Questions about the table below. Counting starts at 1.
1) Read off the entry directly above the centre entry.
2) Read off the entry just right of the smallest entry.
3) Read off the entry in the top-right corner.
4) Read off the entry at row 2, column 1.
5) Read off the bottom-right entry.
6) Read off the top entry of the column that holds the smallest entry.
7) Read off the entry at row 1, column 3.
8) Read off the entry just right of 117.
[[107 137 114 113 133 133 128]
 [130 128 117 132 121 136 137]
 [127 122 133 132 126 126 127]
 [129 119 116 133 115 133 126]
 [130 112 111 128 113 123 114]
 [124 125 121 128 124 132 138]
 [151 142 108 114 137 120 119]
 [115 126 127 137 119 142 129]
 [121 125 129 126 129 128 143]]
1) 133
2) 137
3) 128
4) 130
5) 143
6) 107
7) 114
8) 132

M =
[[125 128 128 121 129 127 130 128 124 134 121 120 132 125 133 126]
 [131 135 136 119 134 120 130 133 124 135 124 120 129 130 134 120]
 [126 128 128 121 128 126 128 128 126 133 124 122 129 127 132 126]
 [115 119 120 107 121 130 129 121 118 144 109 106 138 119 141 128]
 [132 135 135 131 135 126 132 133 126 128 125 129 132 126 129 126]
 [125 127 127 121 127 128 129 127 124 134 121 121 132 125 133 127]
 [124 128 131 110 129 120 128 128 122 141 119 110 130 128 139 119]
 [133 130 131 129 129 124 125 129 132 125 138 132 120 135 125 124]
 [129 135 136 120 135 122 132 134 122 136 119 118 133 126 136 121]
 [121 123 122 121 124 131 128 124 124 134 120 120 132 123 132 130]
 [113 111 111 112 113 134 123 115 124 137 119 114 130 123 134 132]
 [130 133 134 126 133 124 130 132 126 131 125 125 130 128 131 124]
 [131 137 138 119 137 120 132 135 123 136 121 118 132 127 136 120]]
Find the 5th entry from the end, reading row by row.
A: 118
The first entry of the largest entry's row: 115
The entry directly below the smallest entry -> 129
The entry in the bottom-left corner -> 131
Find the last entry, reading row by row.
A: 120
The first entry on the diagonal from the top-right corner -> 126
The entry directly above the largest entry is 133
Find the last entry of the largest entry's row.
A: 128
The largest entry in the last column: 132
The top-left entry is 125
The smallest entry in the last column is 119
The entry directly below the largest entry -> 128
The bottom entry of the column that holds the largest entry: 136
The largest entry in the last row: 138
Find the second entry from the end, reading row by row.
A: 136
Find the entry directly above 114.
A: 120
The entry just left of the smallest entry -> 109
The largest entry in the first column -> 133
The top entry of the column that holds the largest entry is 134
The entry just right of the smallest entry: 138
The third entry on the diagonal from the top-right corner -> 127
The 3rd entry, reading row by row -> 128
Find the 3rd entry on the main diagonal.
A: 128
The smallest entry: 106

Questions about the table below.
1) Give the 5th entry, reading row by row.
2) Give the entry in the top-left corner.
3) Give the entry just right of the largest entry.
4) Give the last entry, reading row by row.
5) Give the 2nd entry, reading row by row.
6) Give the bottom-left entry.
7) Give the top entry of the column that holds the largest entry.
8) Give the entry just right of 114.
[[123 127 128 135 121 123 127 142 129 142]
 [123 130 129 135 121 126 151 114 119 128]
 [126 129 132 140 126 128 123 142 124 146]]
1) 121
2) 123
3) 114
4) 146
5) 127
6) 126
7) 127
8) 119

[[108 117 150 107 103]
 [117 156 117 131 130]]
Rows and columns are numbered from 1.
The entry at row 2, column 2 is 156
Report the entry just left of 150.
Answer: 117
Report the entry just left of 103.
Answer: 107
The entry directly below 107 is 131

Questions about the table below. Counting starts at 1.
1) Find the entry at row 1, column 1.
2) Find the entry in the bottom-right corner.
3) Find the top entry of the column that holds the smallest entry.
4) Find the entry in the bottom-left corner.
5) Find the entry in row 2 and column 1.
6) Find the maximum.
7) Find the top-right entry.
8) Find the minimum.
[[127 128 128 129 130 127 129 124 125 125 131 130 129 127 126]
 [127 127 127 128 128 128 128 128 127 127 128 128 128 127 127]
 [132 133 150 131 140 130 139 103 118 126 145 137 140 129 144]
 [134 136 145 129 137 134 132 107 125 126 140 135 137 133 141]
 [120 118 119 130 126 118 132 139 122 129 124 127 125 120 120]
 [128 130 127 128 130 131 126 123 127 124 131 131 129 129 125]
 [122 124 108 127 123 128 118 139 130 121 122 126 120 125 107]
 [127 127 137 131 135 125 136 117 119 127 136 133 134 125 134]]
1) 127
2) 134
3) 124
4) 127
5) 127
6) 150
7) 126
8) 103

Read these off the array that follows. Indices start at 1.
1) What is the entry at row 2, column 1?
2) What is the bottom-left entry?
3) What is the entry in row 1 and column 1?
4) What is the entry directly below 127?
5) What is the entry at row 3, column 1?
6) What is the bottom-right entry?
7) What is the entry just left of 147?
8) What is the entry in the top-right corner?
[[111 122 129 110]
 [126 123 118 120]
 [121 130 134 124]
 [111 125 129 112]
 [122 120 127 108]
 [111 120 146 103]
 [115 117 142 102]
 [142 123 116 133]
 [122 118 129 118]
 [137 130 119 128]
 [119 128 129 141]
 [119 135 124 138]
 [111 117 150 102]
 [132 122 120 132]
 [114 122 147 101]]
1) 126
2) 114
3) 111
4) 146
5) 121
6) 101
7) 122
8) 110

Questions about the row below.
1) The 3rd entry from the right?
2) The entry just left of 156?
3) The entry just left of 116?
[148 123 152 121 128 116 121 149 129 156]
1) 149
2) 129
3) 128

Questions about the table below.
1) Give the last entry, reading row by row.
2) Give the entry directly above 148.
3) Give the top-right entry.
4) Give the first entry, reading row by row.
5) Give the largest entry in the last row.
6) Give the entry just left of 153.
7) Give the first entry of the largest entry's row.
8) Give the third entry in reading order.
[[131 152 138 118 135 123 131 118 112 129]
 [146 126 120 148 139 118 122 121 130 143]
 [136 124 144 132 117 138 139 132 128 137]
 [128 126 112 115 134 114 125 127 133 119]
 [142 140 119 124 116 136 116 153 134 124]]
1) 124
2) 118
3) 129
4) 131
5) 153
6) 116
7) 142
8) 138

B =
[[140 155 144 120 114 122]
 [124 127 152 110 124 143]
 [114 142 115 119 137 119]
 [124 127 153 110 124 143]
 [113 135 122 116 137 112]
 [129 128 126 128 128 127]
 [113 134 140 152 131 129]
 [116 131 137 145 132 131]
 [129 128 125 128 128 127]
 [142 118 124 136 121 116]
 [123 127 127 129 122 128]
 [121 134 115 118 126 129]
 [114 130 126 115 133 111]
 [128 128 128 128 128 128]
 [130 128 128 128 130 128]
 [140 120 125 134 123 118]]
Counting starts at 1.
Report the entry at row 1, column 3.
A: 144
The entry in the bottom-right corner -> 118
The entry just left of the largest entry: 140
The entry in row 1 and column 2 is 155
The bottom entry of the column that holds the largest entry is 120
The entry in the top-right corner -> 122
The bottom-left entry: 140
The entry at row 3, column 1: 114
Report the entry at row 2, column 1.
A: 124
The entry directly below the largest entry: 127
Report the entry at row 2, column 3.
A: 152

arr =
[[120, 129, 157, 109, 106],
 [127, 128, 131, 140, 123]]
The last entry of the largest entry's row?
Answer: 106
The third smallest entry: 120
The entry directly above 140 is 109
The last entry, reading row by row: 123
The second entry on the diagonal from the top-right corner?
Answer: 140

Questions about the matrix below. Counting starts at 1.
1) Give the entry directly above 113.
2) Give the entry at row 2, column 1.
3) Give the entry just right of the largest entry.
4) Give the entry just right of 131.
5) Give the entry directly above 120.
6) Give the bottom-right entry.
7) Give the entry in row 1 and column 1.
8) Give the entry just left of 122.
[[127 127 116 128 103 130 124 125 128 122 144]
 [142 125 131 157 137 129 113 120 135 129 124]]
1) 124
2) 142
3) 137
4) 157
5) 125
6) 124
7) 127
8) 128
